Each row is where one point has got to under a steady rotation. How many ticks took it there?
The counts run from 0 to 141.
-87 -275 31 218 142 23 226 -85 -35 339 -7 104 10 99 -60 -93 -85 -211 -24
 -40 -257 3 167 79 123 -3 117 59 -45 -186 270 107 -134 -184 74 -51 68
 319 -140 -142 -127 -66 -137 12 63 71 -39 118 28 -125 -148 -3 -118 15
 100 -22 103 34 -27 197 28 109 43 -108 -51 53 -84 14 -103 -80 89 -178
 -47 70 -87 -190 141 -18 89 193 -62 -149 -13 245 -25 70 78 -195 182 -79 -> 26
72 -65 -11 294 141 -107 101 16 -101 99 33 10 77 196 81 -162 249 -61 83
 -6 -99 33 180 2 -101 -132 -151 -101 50 -208 56 132 56 -12 240 -96 93 96
 -148 -96 -149 36 -16 11 5 -56 81 -19 146 -58 18 -302 -131 118 80 47
 -283 150 149 -86 156 25 15 143 -62 -126 -37 -7 -53 156 81 -87 -213 50
 -85 -41 -19 162 77 213 83 103 175 256 314 -111 140 -154 69 114 -> 74
100 -247 142 200 60 -68 197 30 -151 283 -77 91 -119 13 15 -234 130 -90
 109 -82 -185 136 45 124 -72 -8 111 -96 0 -217 128 125 -35 -80 150 -125
 -164 84 84 -308 -44 51 -112 58 -222 -49 -8 -12 32 -196 -153 -145 -132
 35 79 -1 -39 60 38 157 34 -56 -18 -78 57 -52 33 76 -116 38 338 -81 -263
 -34 -157 -40 16 44 71 32 6 77 -5 15 164 -5 222 -299 38 18 -> 127
51 -245 143 102 -123 158 -47 -34 -42 64 262 34 72 -21 -115 -15 91 -206
 271 60 45 116 -3 36 107 -119 80 -238 -74 -221 -11 202 -146 2 93 150 23
 -8 110 -165 39 132 25 -109 -55 0 11 -139 0 -91 -209 95 152 52 -77 -10
 -80 51 56 -5 155 -114 181 -170 53 -334 -54 69 -272 -82 81 -31 -118 -238
 31 17 46 -138 244 -95 61 0 -44 -229 145 -31 -114 -147 52 98 -> 2
-35 -153 -53 395 -125 -80 6 -10 -175 58 166 -34 213 102 -31 -37 -41 -113
 33 104 -139 -14 -152 159 -37 23 -25 -103 -21 -263 -111 132 -28 -84 303
 58 9 -30 88 -85 -47 -136 -106 -158 -59 -56 -156 -111 111 -275 15 292
 166 133 101 -95 -30 -137 -8 28 -77 -19 173 -24 136 -44 119 -112 -105
 -71 168 69 -17 -84 -69 90 -180 -129 -111 145 -188 -109 94 -113 76 58
 103 -168 120 65 -> 45
83 -86 54 237 -62 -163 150 -21 -127 -107 242 -74 258 -8 -5 -279 93 -130
 120 -46 -310 9 -61 77 -59 -315 -68 -72 -28 -134 -139 86 -20 -100 200
 -14 29 -134 29 63 -13 -48 -189 -154 -113 -37 -75 95 17 -202 90 -6 77
 406 161 31 -170 21 8 46 80 -50 125 -100 -186 -162 36 15 -102 124 80
 -121 -61 91 -56 -155 -138 -16 161 20 132 -139 117 21 238 50 28 -215 -6
 -37 -> 84
116 23 -111 221 21 -80 174 -13 -65 -62 84 -66 84 65 -14 -72 280 -297 55
 39 42 79 52 -111 -87 -130 -144 -170 -79 -162 176 34 -119 5 130 -3 76 92
 -99 110 -217 -22 -14 3 168 25 239 91 205 -280 -114 -134 -92 133 -151 18
 -169 251 72 -22 132 25 151 17 -62 -88 -109 -34 -227 -21 32 -284 -64 62
 8 -117 102 148 231 164 45 -23 52 223 215 -207 86 -168 -81 -71 -> 71
-137 -206 75 283 -14 10 -26 -49 -163 176 263 0 21 102 -223 -106 -128 -23
 27 117 -198 -137 121 188 84 -14 12 43 -34 -186 -16 42 -59 -76 127 19
 141 62 53 -164 31 -45 32 -201 -109 -135 -19 -32 -42 -79 -46 185 259 220
 72 -160 46 -13 5 269 38 -91 105 -119 162 -37 13 -108 -43 -30 227 -126
 -144 -11 -7 -107 -66 -69 310 62 -14 -145 112 186 17 139 157 -141 131
 -118 -> 138
96 -66 187 251 -9 -29 170 -8 -112 29 135 56 2 -95 -46 -125 214 -155 179
 -105 -31 12 162 101 84 -160 194 -82 -72 -70 126 180 -224 -8 -9 -5 1 95
 93 -120 -16 68 -207 -113 -23 -14 102 227 47 -124 -204 -64 -2 73 -44 -78
 -42 129 83 211 -36 -103 205 -221 -122 -92 -162 80 -244 -71 222 -244
 -237 -33 -11 -72 153 45 219 -111 70 21 -106 -44 148 46 189 -129 -72 -34 -> 124
43 -157 13 58 32 32 52 -58 -92 137 182 -66 46 97 -111 45 141 -361 176
 118 -25 52 -106 72 141 -47 63 -308 5 -60 -79 116 -199 -104 60 257 131
 50 27 33 -71 167 36 -97 291 -118 177 22 32 -137 -282 62 93 162 -14 77
 -25 -50 17 -146 213 -42 170 -44 -45 -171 -171 -27 -81 -181 96 -179 71
 -153 46 -29 -11 -135 180 -53 202 -276 74 -111 -64 -15 -134 -106 -33 3 -> 102
-6 -272 8 -8 95 19 38 -8 -30 353 -41 57 -34 97 -40 44 68 -254 226 28 -60
 181 -110 163 83 -71 50 -226 41 -299 -22 73 -130 -92 222 118 -127 265
 141 -247 -36 151 -27 48 -103 19 -169 -239 76 -157 -140 105 52 16 106 35
 -51 -84 39 -19 193 66 92 52 103 -149 39 35 -196 -29 110 -50 -136 -177
 -24 112 -55 -100 126 38 -30 62 -70 -137 13 -13 -36 -213 100 227 -> 5
101 -287 78 232 -102 41 -37 -139 -67 -26 234 11 101 8 43 -87 134 -281 85
 19 -83 57 -185 68 -3 -243 15 -184 -31 -76 15 106 -91 32 141 81 8 -174
 -81 -39 159 123 145 -142 -45 -66 131 -70 -84 -201 -225 43 141 290 -1 -5
 -41 105 42 -116 44 -153 75 -130 -175 -247 113 96 -64 -13 31 -147 -40 -2
 84 -97 -77 -155 182 -48 283 -216 138 -62 27 -84 -89 -155 138 -138 -> 93
27 -195 98 122 279 -15 65 49 78 301 131 -102 -19 174 -126 -220 141 -181
 254 -22 -76 -38 90 214 -63 -2 61 -91 120 -280 -32 222 -113 -99 140 15
 107 258 117 -258 -37 118 -14 -37 -237 57 2 -104 156 84 -124 -51 -78 26
 48 -22 -108 -262 163 32 25 52 -39 153 86 35 -51 -65 -42 -77 110 -32
 -247 -39 -77 117 -20 95 172 22 61 1 -1 95 -59 -37 -29 -296 -19 56 -> 13
3 -191 -9 452 -57 -199 -4 -17 -177 112 50 4 218 141 -1 -85 -47 -41 17
 147 -152 -15 -81 143 25 45 15 -140 9 -281 -89 229 52 -81 313 37 -20 42
 47 -141 -82 -25 -82 -85 -88 -55 -157 -122 117 -72 -62 165 128 152 238
 -90 -44 -99 27 28 -42 -59 132 37 30 -91 146 -58 -51 -8 240 45 -24 -152
 -101 76 -203 -86 -195 188 -65 -81 139 -119 52 60 82 -95 192 150 -> 44
2 -218 33 507 -84 -208 -39 -7 -196 110 71 118 172 200 52 33 -43 -6 -63
 95 -127 -175 -10 161 119 40 22 -101 26 -166 7 263 25 -54 202 25 11 63
 -22 -186 -133 10 -49 -122 -45 -88 -71 -76 97 -36 -89 72 72 138 252 -129
 -98 -99 108 0 -63 -59 202 74 -60 -161 25 -62 -23 40 239 22 -20 -183 -48
 123 -162 -49 -159 92 -32 -68 155 -66 -40 116 71 -28 223 108 -> 43
1 -191 50 144 -68 -149 249 -85 -213 189 165 139 -132 -84 58 -98 99 -247
 -55 59 -196 -7 -7 47 -71 54 16 -49 18 -217 201 61 -101 -28 97 -18 -28
 12 21 -68 -39 124 44 -11 -47 -9 257 57 -109 -213 -230 136 51 171 -96
 -192 93 105 66 162 -56 -83 277 -200 -78 -64 146 111 -106 -142 258 -322
 -136 102 90 -41 8 44 238 -35 47 18 36 90 -65 -73 163 -212 60 -154 -> 132
-51 -196 -40 389 -168 -223 37 -161 -253 70 161 108 167 26 14 130 -28
 -143 -68 143 -1 -46 -83 -23 45 54 0 -112 -37 -230 220 131 13 -68 162 42
 69 -44 -14 -14 -58 -50 28 -89 -1 -28 96 62 56 -155 -167 161 117 87 48
 -168 114 151 28 64 9 -116 361 -122 -108 -211 259 40 -134 -72 241 -261
 47 -14 17 18 -88 -54 31 91 9 -131 121 -11 22 26 84 -30 166 -44 -> 40
13 -364 93 73 78 44 -18 -24 -39 277 18 119 -57 94 -108 45 57 -171 211 11
 -20 77 -19 148 151 -96 72 -188 12 -236 28 67 -173 -125 126 106 -6 276
 78 -244 -74 164 84 -61 -95 -8 -157 -256 -9 9 -189 3 40 -21 121 44 -48
 -79 95 47 156 -16 80 22 70 -282 -122 66 -157 9 149 -16 -181 -252 -24 75
 -3 -96 187 61 1 80 -58 -142 6 -67 -7 -115 146 219 -> 4
137 -188 95 163 -23 -104 105 -35 7 133 0 6 -7 81 -72 -160 -22 -144 -77
 -37 -209 88 -113 110 58 -351 17 -55 -14 -89 35 -57 -118 -166 237 -5 -29
 54 -57 25 -144 24 115 -156 -198 -52 -98 -21 -134 -155 -97 -101 -1 302
 216 135 -100 104 0 131 65 123 50 9 -146 -287 -18 74 13 179 77 -141 27
 -51 -141 -108 -110 -170 188 207 17 -298 49 32 127 -127 -22 -160 96 -14 -> 87
-56 -83 5 90 219 39 112 3 43 312 179 -148 77 112 -147 -248 128 -164 302
 -48 -61 75 67 170 -105 -38 60 -80 116 -319 -102 221 -44 -46 174 -27 10
 129 177 -259 49 34 -102 -52 -216 74 -17 -64 170 -87 -72 35 -12 -2 -52
 -45 -18 -183 51 20 130 96 -21 87 183 79 36 -71 -84 -93 145 -23 -287 61
 -30 108 -4 157 204 25 30 -57 35 67 34 -58 25 -406 -99 -61 -> 14
-153 -59 38 61 271 118 75 -119 138 320 130 1 -36 95 -230 -8 96 -238 46
 -15 45 -12 148 147 99 -121 143 3 65 -205 197 68 -172 -122 121 -55 184
 257 -6 -114 25 27 45 -95 -137 83 52 32 104 -17 -124 -17 15 -4 -59 -54
 99 33 90 168 24 59 177 46 79 -17 25 -22 -117 -77 66 -245 -204 136 67
 -71 127 84 385 22 -5 -129 36 194 -35 -97 -4 -138 -17 -216 -> 17
50 -190 125 152 240 61 5 51 11 220 227 -68 -33 154 -70 -193 145 -189 230
 -33 -46 -114 147 228 -4 -27 82 -115 88 -196 -41 231 -234 -38 49 71 115
 307 67 -179 -119 186 27 -4 -108 -5 112 -81 132 60 -223 -40 -57 4 27 -84
 -110 -261 177 21 27 30 10 86 46 -38 -258 -35 -30 -150 49 -38 -251 -80
 20 111 14 106 208 -68 34 -7 -19 50 -120 -88 22 -240 -38 53 -> 12
-132 -38 0 137 184 41 19 -33 -34 304 111 71 36 141 58 9 137 -225 101 -38
 -126 -42 180 149 121 -6 247 -131 97 -151 210 205 -140 15 39 -48 136 189
 -84 -218 10 157 -170 24 68 -63 210 111 176 -130 -85 -17 -191 61 -38
 -132 -39 -18 193 12 120 -84 235 -39 -56 76 -212 -70 -17 -65 163 -75
 -287 52 -44 17 89 254 144 -79 191 10 74 127 -36 36 26 -196 -28 -184 -> 20
-80 -19 -26 193 154 98 204 -78 -5 160 124 -98 202 -10 15 -109 224 -232
 301 -58 -38 223 137 137 -72 -30 42 -95 190 -151 -78 343 -53 71 181 -39
 162 44 88 -192 149 96 -187 10 124 195 30 69 156 -2 -135 -74 -41 -24 -90
 -107 -74 -90 106 -189 112 -45 34 -89 42 -110 88 101 -180 -22 41 -205
 -188 53 224 8 8 114 57 -35 131 -11 33 -75 285 -27 1 -166 31 50 -> 114
-75 -12 -78 45 93 31 245 -46 -91 324 -118 24 -78 12 -69 -94 13 -246 39
 -87 -173 267 171 118 103 -7 98 -81 107 -152 -55 128 -189 -114 172 -29
 30 231 85 -235 -85 83 -309 -77 110 101 41 37 -10 -144 -29 33 -126 -33
 -12 -15 4 -12 54 92 195 56 192 -119 46 -94 -169 14 -170 -11 203 -114
 -157 86 -84 -1 36 54 99 12 -31 -32 -105 -90 164 -6 96 -310 -76 120 -> 119
59 -14 -24 222 81 -83 108 -5 -115 75 48 -39 169 171 27 -163 203 -60 130
 -6 -185 151 118 10 -100 -120 -207 -118 4 -227 -11 118 84 42 262 -94 -1
 26 -64 -107 -58 -20 -57 10 -72 -1 10 -21 93 -203 154 -160 -83 148 -30
 10 -283 121 68 -82 183 16 47 24 35 -97 68 -8 -121 172 8 -64 -200 130
 -50 -83 -58 136 110 214 55 54 223 181 393 -82 163 -202 61 83 -> 75
30 -149 31 119 169 297 -13 -39 85 285 91 -92 43 88 -266 121 125 -145 323
 -68 8 128 2 203 85 -193 -6 -76 71 -94 14 82 -181 -81 139 76 209 263 107
 -158 91 -26 89 -130 191 51 -10 -27 141 -55 -252 -110 94 -24 -21 72 -61
 -49 -35 -19 128 86 -89 53 177 -174 -54 -11 -177 -71 96 -160 -76 21 168
 -84 -1 -54 234 174 -41 -283 80 2 143 -97 -80 -25 155 20 -> 108
14 -255 51 231 -8 -135 119 -47 -290 204 124 184 -113 37 52 -84 70 -182
 -74 67 -142 -153 104 117 5 58 58 -72 5 -162 178 123 -139 13 31 30 0 72
 -20 -149 -90 182 104 -4 -10 -67 316 33 -98 -110 -248 68 31 205 -18 -185
 4 20 154 116 -34 -125 231 -197 -78 -112 -32 106 -21 -108 295 -208 -180
 27 42 8 -1 59 200 -120 66 32 9 112 -138 -8 193 -182 114 -74 -> 133
-43 -139 69 36 111 27 85 -65 71 263 183 7 78 4 -112 76 205 -202 264 38
 -47 -67 -109 268 36 -201 -22 -201 49 -264 73 8 -177 -24 74 149 107 414
 196 -124 131 66 8 -32 34 100 -12 -64 99 -50 -143 155 68 107 113 -109
 -11 -197 114 77 47 -13 132 -17 125 -106 61 -58 -187 -152 20 -300 -189
 -16 207 33 -35 -31 231 -118 -19 71 -124 -64 -164 -3 54 -38 45 66 -> 8
-137 -65 -45 54 158 49 117 0 6 310 146 9 -19 161 -13 -11 86 -344 35 -9
 -48 115 153 65 80 54 253 -146 56 -128 257 150 -144 -31 39 -42 47 132
 -62 -161 -90 138 -152 65 -5 -17 190 86 123 -219 -159 40 -174 26 -118
 -104 83 54 160 52 166 -8 282 -47 -55 25 -63 8 -82 -78 156 -165 -192 84
 -65 -15 92 188 195 -43 109 -98 34 109 -17 -60 -18 -273 -56 -148 -> 19
-66 -162 -133 396 -88 -66 -73 -204 -296 187 -32 116 64 44 -46 2 11 57
 -97 -27 -120 -14 -27 171 106 12 -2 -133 68 -206 122 46 46 -44 212 -45
 -82 -18 48 -193 112 -93 -56 -108 43 -124 141 58 15 -264 40 196 45 74
 113 -208 46 122 70 71 108 -49 256 -32 80 -44 113 -142 -116 -72 403 -63
 12 138 -83 -94 -65 39 41 174 -105 -85 156 23 233 -48 151 -137 122 -23 -> 37
77 -195 -9 181 165 49 2 -8 -17 227 44 -170 149 167 -146 -55 201 -218 337
 15 -80 111 -101 107 26 -21 38 -256 100 -142 -203 264 -3 -72 145 124 115
 28 157 -140 31 124 -69 -15 75 -109 -45 -41 217 -14 -150 -123 29 43 82
 137 -150 -201 -30 -215 225 31 -114 187 90 -69 -49 -33 -107 12 200 -71
 -44 -173 -34 25 -64 -12 39 63 155 -235 82 -107 49 43 -81 -185 -4 92 -> 105
174 -206 124 259 -46 -4 7 -47 -40 -52 153 39 40 92 -116 -218 -14 -113 -2
 -91 -232 -51 -48 177 75 -403 -22 -53 -69 -74 -19 -25 -170 -134 190 27
 102 78 -48 41 -105 -9 61 -233 -167 -101 -57 -9 -125 -105 -36 -99 114
 321 150 83 -141 90 20 185 -7 29 78 -52 -157 -291 -155 28 -4 74 39 -79
 -42 -3 -103 -178 -38 -129 253 126 11 -266 65 68 159 -74 15 -72 125 -40 -> 86
-65 -117 -110 240 128 43 3 -38 198 199 -60 36 10 265 -98 93 40 -320 -111
 175 174 203 -11 37 29 112 44 -152 -23 -200 100 124 -82 -24 349 -36 63
 233 -160 -27 -259 69 73 -130 25 -18 -72 -260 140 -290 -161 92 9 29 9
 132 -87 63 125 -49 -24 -68 147 78 146 -104 87 -43 -59 -86 -55 28 -165
 -32 -62 99 38 -144 12 199 14 -45 16 15 -10 -144 -55 -158 130 -33 -> 57
56 -175 3 177 91 324 -75 -55 -2 202 165 -76 104 81 -227 73 145 -146 360
 -50 -37 126 -13 184 64 -148 -13 -132 48 -109 -120 111 -197 -54 113 108
 173 184 142 -113 171 -6 91 -149 172 -28 -20 -29 155 -160 -135 -68 109 9
 -47 -19 -116 -114 -39 -54 142 57 -71 20 220 -103 -164 -30 -196 -61 143
 -47 -73 8 170 -52 21 -60 181 84 -5 -244 98 -124 168 -59 2 -93 62 16 -> 107
46 -182 99 16 95 -34 179 53 36 149 301 -95 51 25 -69 -114 208 -412 271
 53 26 20 -39 91 -130 -10 80 -194 -23 -288 64 165 -214 -56 21 120 67 147
 127 -65 -68 151 1 71 -38 154 133 11 188 -89 -298 95 56 22 -137 -41 18
 -122 60 18 17 12 194 -71 -68 -64 -18 33 -180 -178 48 -258 -128 -106 107
 52 23 34 222 -116 46 -68 -101 -9 -169 -37 -35 -209 -58 22 -> 10
73 -369 112 223 38 31 -121 -85 -64 104 75 77 -23 139 -19 -98 27 -195 38
 8 -72 51 -72 77 111 -155 23 -153 65 -63 -39 131 -103 -48 172 120 97 37
 -166 -122 -12 186 248 -111 -63 -107 67 -254 -147 -16 -221 -101 66 250
 141 58 -141 -70 36 -121 35 -96 -15 -16 -130 -327 -40 139 23 15 -2 -30
 -42 -138 35 -59 -107 -157 130 23 258 -199 116 -3 -26 -34 -121 -113 280
 17 -> 95
-1 -139 3 32 91 62 15 -82 -3 283 134 -6 45 -43 -66 31 186 -142 267 18
 -99 58 -139 317 39 -175 -37 -261 -2 -248 -73 8 -189 -27 115 137 -39 344
 206 -152 185 63 -3 19 61 96 -28 -110 94 -220 -31 187 65 72 111 -145 -55
 -166 93 32 141 49 171 -30 153 -63 -43 -111 -181 -161 90 -162 -185 25
 130 70 -33 -23 186 -127 -62 82 -53 -134 -119 -49 65 -120 34 98 -> 7
12 -205 -86 24 31 151 -71 -182 -61 214 60 -18 20 142 -61 -29 22 -168 103
 55 -220 148 -161 211 122 -87 -63 -237 76 -117 -240 20 -78 -31 218 163
 -5 96 -27 -112 184 89 74 -113 174 -112 -18 -222 -157 -241 34 164 163
 251 108 9 -44 -161 -4 -179 197 -91 3 -27 138 -122 -50 -109 -47 -73 70 2
 -28 43 45 -53 -167 -186 171 14 173 -181 100 -91 11 -36 -111 -219 150
 117 -> 98
-128 -10 35 94 188 231 -38 -81 118 253 237 -45 -43 81 -289 -45 73 -136
 167 -65 -53 -2 158 232 36 -131 54 -43 77 -194 81 77 -147 -38 107 -24
 169 275 74 -167 143 52 -3 -121 -82 69 86 -15 80 -111 -94 91 12 -4 -92
 -158 42 -8 46 176 111 68 112 -46 225 72 -49 -97 -134 -156 75 -132 -260
 185 80 -46 120 80 407 -49 -8 -82 34 151 9 -111 28 -228 -22 -157 -> 16
-115 -184 -42 468 -55 -165 10 -215 -165 104 113 106 150 14 -63 176 27
 -50 -110 102 31 -110 -49 80 75 -61 -68 -62 30 -218 221 76 18 -59 185 -1
 96 55 6 -118 47 -97 41 -137 -14 -5 65 45 69 -41 -112 116 132 84 171
 -214 142 164 34 75 38 -85 309 -49 -1 -135 303 -57 -123 -32 283 -309 51
 34 29 -29 -65 -65 74 115 -28 -73 118 43 31 1 116 71 179 -46 -> 39
26 -46 -73 523 110 -59 -111 -89 159 26 15 -151 197 159 -44 -22 236 -118
 -41 91 184 -116 -107 171 18 1 34 -169 63 -182 -64 216 36 31 293 -45 132
 31 45 -35 -43 4 16 -125 -92 -96 -36 -124 270 -78 -166 66 63 156 233 -37
 -169 -106 160 -107 -93 -166 106 221 81 -86 106 -103 -3 -53 140 2 -194
 -71 -26 183 -44 7 -53 52 34 -95 -26 -78 -68 -71 28 -60 12 -31 -> 52
